In the data rows, 50 means zero.
Some points:
[58. 73. 41. 48. 65. 54. 53. 53. 58. 54. 33. 53. 52. 42. 43. 56. 44. 62. 73. 58. 59. 45. 59. 37.]
[62. 49. 67. 57. 50. 53. 49. 42. 38. 39. 68. 62. 72. 53. 60. 67. 43. 57. 49. 70. 66. 38. 32. 41.]
[50. 50. 54. 44. 81. 18. 33. 29. 36. 57. 28. 34. 50. 40. 35. 49. 48. 49. 42. 33. 47. 44. 43. 63.]
[59. 66. 30. 24. 44. 55. 56. 53. 40. 52. 42. 42. 73. 61. 47. 43. 63. 24. 45. 50. 65. 35. 45. 56.]
[45. 58. 35. 34. 33. 68. 31. 63. 62. 41. 53. 30. 30. 36. 41. 63. 30. 57. 59. 46. 52. 63. 40. 40.]
[44. 65. 54. 27. 57. 25. 43. 66. 42. 70. 33. 52. 69. 68. 67. 39. 70. 29. 74. 42. 39. 48. 48. 61.]
[45. 29. 76. 30. 63. 37. 77. 68. 42. 30. 53. 50. 32. 56. 61. 58. 60. 55. 32. 42. 76. 50. 52. 28.]
[66. 57. 60. 49. 69. 56. 61. 38. 33. 47. 67. 77. 59. 51. 71. 53. 41. 62. 44. 53. 70. 49. 45. 46.]
[64. 53. 59. 66. 61. 32. 60. 36. 25. 62. 30. 62. 57. 59. 66. 67. 44. 61. 72. 46. 45. 36. 37. 25.]
[58. 54. 61. 40. 57. 31. 54. 24. 39. 41. 52. 35. 36. 48. 89. 35. 39. 52. 58. 28. 49. 16. 60. 21.]
[49. 36. 25. 68. 47. 50. 36. 51. 68. 61. 62. 69. 36. 56. 66. 59. 60. 53. 56. 37. 42. 55. 48. 65.]
[55. 26. 32. 36. 53. 57. 59. 53. 56. 55. 63. 60. 48. 80. 56. 26. 61. 52. 52. 36. 33. 52. 40. 35.]
[41. 42. 72. 43. 26. 47. 59. 66. 28. 67. 56. 61. 40. 57. 46. 61. 53. 52. 24. 44. 84. 33. 34. 37.]
[58. 67. 54. 54. 62. 75. 56. 55. 55. 40. 48. 34. 32. 40. 45. 46. 35. 54. 78. 59. 78. 47. 71. 55.]
[61. 54. 64. 45. 31. 50. 36. 49. 41. 29. 62. 64. 46. 56. 55. 67. 54. 58. 35. 40. 68. 47. 20. 40.]
[40. 37. 44. 59. 58. 43. 31. 53. 69. 55. 68. 73. 58. 46. 70. 63. 51. 46. 44. 48. 36. 52. 43. 57.]
[ 7. 52. 43. 39. 22. 44. 61. 65. 33. 47. 58. 62. 64. 33.  9. 37. 50. 50. 31. 43. 49. 60. 73. 48.]
[28. 64. 47. 72. 78. 45. 52. 57. 50. 35. 46. 54. 57. 55. 57. 45. 49. 38. 41. 52. 64. 56. 42. 65.]
[52. 55. 42. 54. 63. 53. 59. 45. 42. 49. 44. 52. 54. 46. 67. 51. 56. 27. 27. 75. 60. 71. 46. 60.]
[63. 49. 47. 65. 59. 50. 59. 24. 26. 51. 38. 63. 61. 55. 50. 70. 45. 60. 55. 51. 66. 31. 40. 19.]
[60. 36. 42. 69. 37. 49. 39. 66. 51. 87. 71. 40. 59. 40. 45. 63. 67. 55. 29. 38. 41. 37. 70. 60.]
[50. 61. 42. 53. 58. 52. 45. 52. 49. 42. 63. 49. 26. 40. 52. 80. 60. 47. 33. 52. 48. 52. 27. 58.]
[40. 43. 28. 48. 38. 49. 29. 62. 67. 62. 48. 83. 38. 53. 50. 45. 40. 71. 71. 61. 67. 69. 73. 44.]
[40. 67. 48. 43. 59. 63. 68. 31. 51. 39. 63. 45. 55. 49. 48. 29. 39. 60. 44. 69. 47. 70. 64. 57.]
[53. 41. 49. 82. 40. 54. 26. 59. 64. 27. 38. 37. 53. 59. 51. 32. 53. 29. 49. 56. 63. 40. 49. 79.]
[51. 35. 61. 30. 41. 39. 83. 70. 86. 37. 19. 54. 36. 26. 37. 70. 21. 54. 48. 26. 49. 64. 68. 43.]
[66. 50. 54. 46. 28. 40. 33. 60. 32. 30. 55. 65. 45. 65. 69. 61. 42. 61. 34. 47. 63. 43. 29. 35.]
[51. 45. 71. 68. 63. 57. 54. 41. 25. 44. 55. 59. 41. 51. 69. 61. 35. 48. 66. 50. 67. 37. 50. 41.]
[41. 43. 53. 19. 53. 53. 55. 40. 59. 54. 73. 61. 75. 66. 51. 49. 59. 38. 54. 37. 32. 50. 36. 45.]
[54. 61. 47. 52. 26. 61. 54. 62. 55. 66. 33. 36. 25. 34. 45. 40. 36. 64. 55. 41. 47. 71. 43. 45.]
[40. 67. 60. 47. 60. 31. 55. 44. 50. 62. 26. 62. 47. 47. 36. 51. 55. 63. 66. 73. 37. 38. 51. 43.]
[60. 52. 63. 63. 38. 63. 55. 25. 38. 44. 56. 41. 56. 76. 61. 62. 40. 46. 40. 50. 71. 58. 44. 37.]
[45. 37. 30. 65. 43. 47. 43. 39. 65. 60. 60. 53. 37. 55. 69. 63. 52. 50. 48. 42. 42. 56. 46. 69.]
[43. 49. 30. 66. 37. 46. 36. 49. 62. 38. 30. 38. 72. 48. 57. 45. 62. 37. 37. 55. 60. 27. 43. 58.]
[44. 38. 37. 26. 40. 58. 70. 24. 52. 60. 67. 45. 49. 70. 48. 45. 57. 47. 58. 32. 39. 48. 35. 63.]
[25. 48. 41. 33. 25. 53. 63. 74. 53. 81. 40. 42. 37. 26. 35. 54. 32. 65. 35. 36. 60. 58. 56. 47.]
[46. 55. 48. 52. 51. 63. 59. 66. 52. 41. 52. 42. 89. 69. 49. 28. 50. 21. 66. 46. 54. 53. 26. 70.]
[62. 44. 51. 22. 68. 22. 36. 53. 36. 73. 44. 29. 73. 55. 21. 38. 50. 34. 70. 36. 43. 47. 36. 59.]
[40. 60. 57. 47. 30. 52. 56. 20. 60. 43. 64. 32. 48. 50. 40. 32. 37. 62. 49. 83. 44. 66. 59. 60.]
[40. 49. 37. 69. 44. 30. 34. 54. 62. 47. 25. 45. 70. 51. 64. 41. 65. 37. 48. 49. 49. 34. 45. 55.]
[79. 48. 47. 73. 51. 64. 42. 74. 55. 78. 71. 49. 50. 42. 49. 63. 55. 42. 42. 43. 17. 34. 72. 55.]
[41. 61. 60. 69. 70. 57. 38. 48. 44. 34. 33. 44. 31. 65. 43. 47. 47. 34. 29. 49. 66. 46. 57. 70.]
[54. 37. 46. 32. 50. 60. 58. 40. 71. 59. 74. 68. 41. 70. 32. 37. 55. 46. 46. 40. 33. 43. 25. 51.]
[42. 53. 69. 51. 59. 35. 40. 29. 49. 58. 32. 62. 39. 32. 25. 41. 52. 57. 63. 67. 41. 44. 49. 41.]
[61. 52. 37. 69. 54. 57. 38. 61. 82. 57. 77. 44. 29. 54. 47. 66. 50. 42. 32. 43. 37. 51. 28. 52.]
[39. 42. 68. 71. 61. 50. 58. 42. 31. 50. 62. 67. 60. 52. 80. 55. 33. 52. 67. 53. 65. 37. 52. 37.]
[41. 47. 49. 41. 31. 62. 39. 28. 72. 69. 55. 28. 56. 45. 57. 46. 32. 62. 55. 60. 72. 77. 71. 46.]
[36. 52. 53. 51. 68. 48. 45. 38. 47. 48. 55. 60. 47. 51. 65. 78. 51. 37. 37. 61. 46. 62. 48. 54.]
[32. 67. 49. 60. 72. 68. 63. 67. 64. 47. 59. 41. 68. 35. 52. 37. 37. 72. 83. 48. 71. 58. 51. 52.]
[60. 46. 89. 49. 38. 57. 58. 74. 30. 51. 53. 55. 36. 60. 56. 66. 46. 50. 40. 47. 62. 43. 31. 32.]
[64. 54. 46. 35. 41. 68. 62. 56. 52. 52. 54. 51. 89. 61. 55. 23. 64. 12. 42. 65. 51. 64. 31. 59.]
[51. 66. 63. 55. 34. 62. 57. 54. 47. 46. 50. 91. 82. 17. 39. 51. 39. 44. 46. 26. 18. 79. 80. 50.]
[49. 51. 31. 55. 46. 32. 46. 68. 32. 42. 56. 38. 35. 45. 66. 79. 61. 51. 46. 64. 43. 53. 41. 51.]
[45. 55. 48. 39. 60. 77. 50. 48. 63. 61. 53. 48. 70. 34. 57. 46. 39. 58. 56. 66. 64. 76. 63. 42.]
[60. 71. 39. 43. 58. 69. 57. 47. 59. 47. 35. 42. 45. 38. 40. 56. 41. 63. 65. 65. 70. 36. 59. 41.]
[56. 43. 53. 20. 71. 12. 30. 46. 38. 72. 54. 22. 59. 60. 32. 34. 38. 26. 55. 30. 43. 50. 47. 55.]
[35. 69. 56. 60. 74. 16. 44. 47. 42. 64. 20. 53. 48. 60. 63. 54. 56. 42. 45. 43. 45. 49. 50. 58.]
[36. 48. 23. 47. 31. 65. 40. 73. 50. 41. 38. 27. 33. 43. 61. 55. 26. 59. 60. 43. 46. 68. 51. 27.]
[20. 64. 51. 58. 62. 49. 79. 51. 53. 35. 61. 50. 64. 43. 47. 33. 33. 65. 74. 66. 47. 42. 50. 63.]
[41. 65. 69. 53. 52. 56. 63. 40. 50. 37. 49. 47. 24. 41. 36. 40. 40. 47. 68. 71. 57. 35. 63. 64.]
[47. 39. 31. 24. 41. 56. 63. 36. 56. 57. 68. 71. 42. 72. 46. 41. 67. 47. 70. 29. 38. 44. 37. 60.]
[38. 63. 41. 38. 31. 58. 29. 53. 46. 18. 67. 49. 39. 31. 36. 39. 41. 52. 52. 63. 33. 53. 52. 47.]
[40. 41. 34. 81. 57. 41. 38. 76. 66. 32. 50. 46. 83. 52. 59. 27. 47. 44. 50. 47. 62. 52. 30. 82.]
[59. 26. 50. 43. 43. 67. 58. 41. 45. 67. 56. 54. 32. 60. 59. 28. 68. 46. 63. 34. 29. 54. 32. 50.]
[57. 41. 72. 47. 29. 29. 88. 47. 73.  6. 27. 83. 79. 39. 14. 69. 37. 52. 46. 22. 31. 71. 86. 56.]
[44. 17. 51. 33. 49. 80. 41. 52. 32. 78. 63. 60. 42. 61. 38. 54. 67. 40. 60. 36. 41. 44. 54. 51.]
[48. 41. 47. 39. 56. 15. 10. 48. 65. 45. 46. 21. 46. 37. 55. 27. 53. 41. 44. 34. 51. 33. 52. 57.]
[56. 23. 52. 36. 56. 82. 43. 54. 36. 75. 63. 68. 39. 64. 37. 58. 58. 33. 64. 44. 27. 48. 51. 48.]
[52. 56. 50. 40. 42. 71. 61. 77. 61. 75. 34. 61. 44. 19. 51. 62. 17. 60. 48. 28. 34. 63. 59. 46.]
[76. 51. 51. 86. 34. 51. 44. 54. 57. 72. 63. 29. 37. 42. 51. 45. 76. 46. 43. 36. 33. 55. 46. 55.]
[20. 59. 67. 50. 59. 31. 48. 35. 57. 49. 39. 38. 31. 51. 45. 37. 50. 55. 59. 58. 35. 35. 69. 36.]
[64. 34. 71. 42. 77. 51. 76. 55. 52. 32. 37. 25. 57. 47. 54. 65. 83. 67. 26. 54. 40. 49. 74. 46.]
[41. 68. 44. 54. 67. 47. 48. 37. 43. 48. 26. 49. 48. 53. 46. 57. 51. 39. 20. 50. 66. 37. 47. 56.]
[32. 68. 55. 53. 60. 53. 39. 46. 65. 47. 41. 30. 35. 51. 43. 44. 50. 53. 66. 45. 61. 45. 70. 27.]
[37. 45. 53. 37. 43. 63. 43. 49. 67. 59. 59. 32. 71. 40. 57. 60. 34. 65. 68. 72. 58. 69. 60. 43.]
[44. 64. 47. 60. 32. 59. 49. 51. 39. 32. 47. 57. 55. 40. 30. 17. 50. 58. 45. 51. 29. 69. 58. 42.]
[69. 60. 63. 52. 46. 44. 53. 52. 38. 57. 43. 34. 45. 50. 60. 50. 76. 66. 28. 51. 40. 55. 46. 65.]
[66. 57. 54. 40. 43. 66. 46. 59. 44. 40. 47. 40. 60. 76. 41. 35. 55. 18. 60. 53. 63. 49. 49. 75.]
[58. 44. 29. 71. 42. 41. 37. 76. 65. 57. 73. 31. 39. 57. 59. 67. 62. 44. 49. 49. 37. 56. 43. 43.]
[73. 55. 67. 49. 65. 63. 56. 71. 43. 64. 46. 47. 60. 48. 61. 57. 60. 64. 19. 62. 26. 37. 62. 49.]
[53. 29. 42. 53. 54. 31. 17. 34. 55. 48. 35. 21. 72. 34. 31. 40. 60. 48. 50. 39. 49. 36. 39. 56.]
There is one direction along which these points spread out most. Take the direction at right angles to it along which they spread out most. Then take the direction at right angles to both along which they spread out most. Go by this last direction. For each point below, how far along it does it lie, from 0 to 99? The average is 50, and the first point in the table lies past the average. One standard deviation of the points above along it is 16.
[52. 41. 57. 40. 55. 52. 52. 63. 37. 73. 44. 36. 70. 51. 55. 68. 60. 75.  8. 58. 41. 33. 61. 62.] 39
[74. 56. 67. 48. 28. 39. 51. 55. 34. 51. 51. 70. 39. 64. 68. 41. 52. 65. 36. 44. 70. 43. 35. 45.] 26
[43. 46. 35. 63. 58. 47. 46. 44. 46. 51. 48. 74. 27. 56. 59. 70. 66. 55. 47. 57. 52. 60. 49. 63.] 37
[48. 68. 51. 45. 48. 52. 61. 30. 56. 49. 31. 57. 42. 41. 26. 49. 52. 61. 50. 81. 52. 26. 51. 41.] 55
[42. 56. 35. 62. 40. 46. 43. 55. 50. 35. 57. 80. 31. 63. 31. 26. 39. 67. 62. 82. 39. 63. 67. 55.] 56
[72. 49. 62. 45. 61. 40. 52. 16. 25. 44. 40. 54. 49. 33. 59. 53. 50. 58. 70. 31. 53. 30. 39. 33.] 40
[86. 29. 49. 68. 56. 39. 82. 55. 64. 38. 59. 25. 38. 40. 36. 75. 73. 40. 54. 34. 36. 47. 78. 57.] 42
[64. 37. 32. 67. 38. 47. 48. 66. 61. 50. 49. 48. 74. 39. 71. 27. 65. 28. 34. 79. 56. 66. 35. 69.] 66
[78.  4. 55. 20. 70. 34. 72. 48. 60. 42. 56. 70. 26. 63. 28. 52. 57. 30. 57. 44. 47. 50. 64. 45.] 35
[36. 62. 58. 45. 42. 53. 57. 34. 56. 33. 66. 33. 61. 52. 41. 44. 38. 60. 52. 84. 38. 63. 56. 56.] 63
[58. 50. 50. 64. 43. 50. 46. 43. 39. 36. 56. 81. 46. 82. 52. 60. 52. 60. 41. 44. 71. 53. 40. 35.] 26
[56. 60. 52. 57. 61. 59. 33. 39. 58. 55. 36. 54. 50. 36. 26. 46. 39. 60. 64. 53. 63. 47. 57. 34.] 58
[42. 51. 44. 57. 52. 51. 55. 25. 47. 56. 49. 48. 31. 51. 66. 72. 58. 47. 42. 60. 53. 62. 48. 67.] 42
[26. 53. 29. 52. 26. 54. 38. 65. 29. 14. 52. 37. 49. 41. 57. 36. 46. 58. 61. 60. 27. 62. 67. 32.] 59
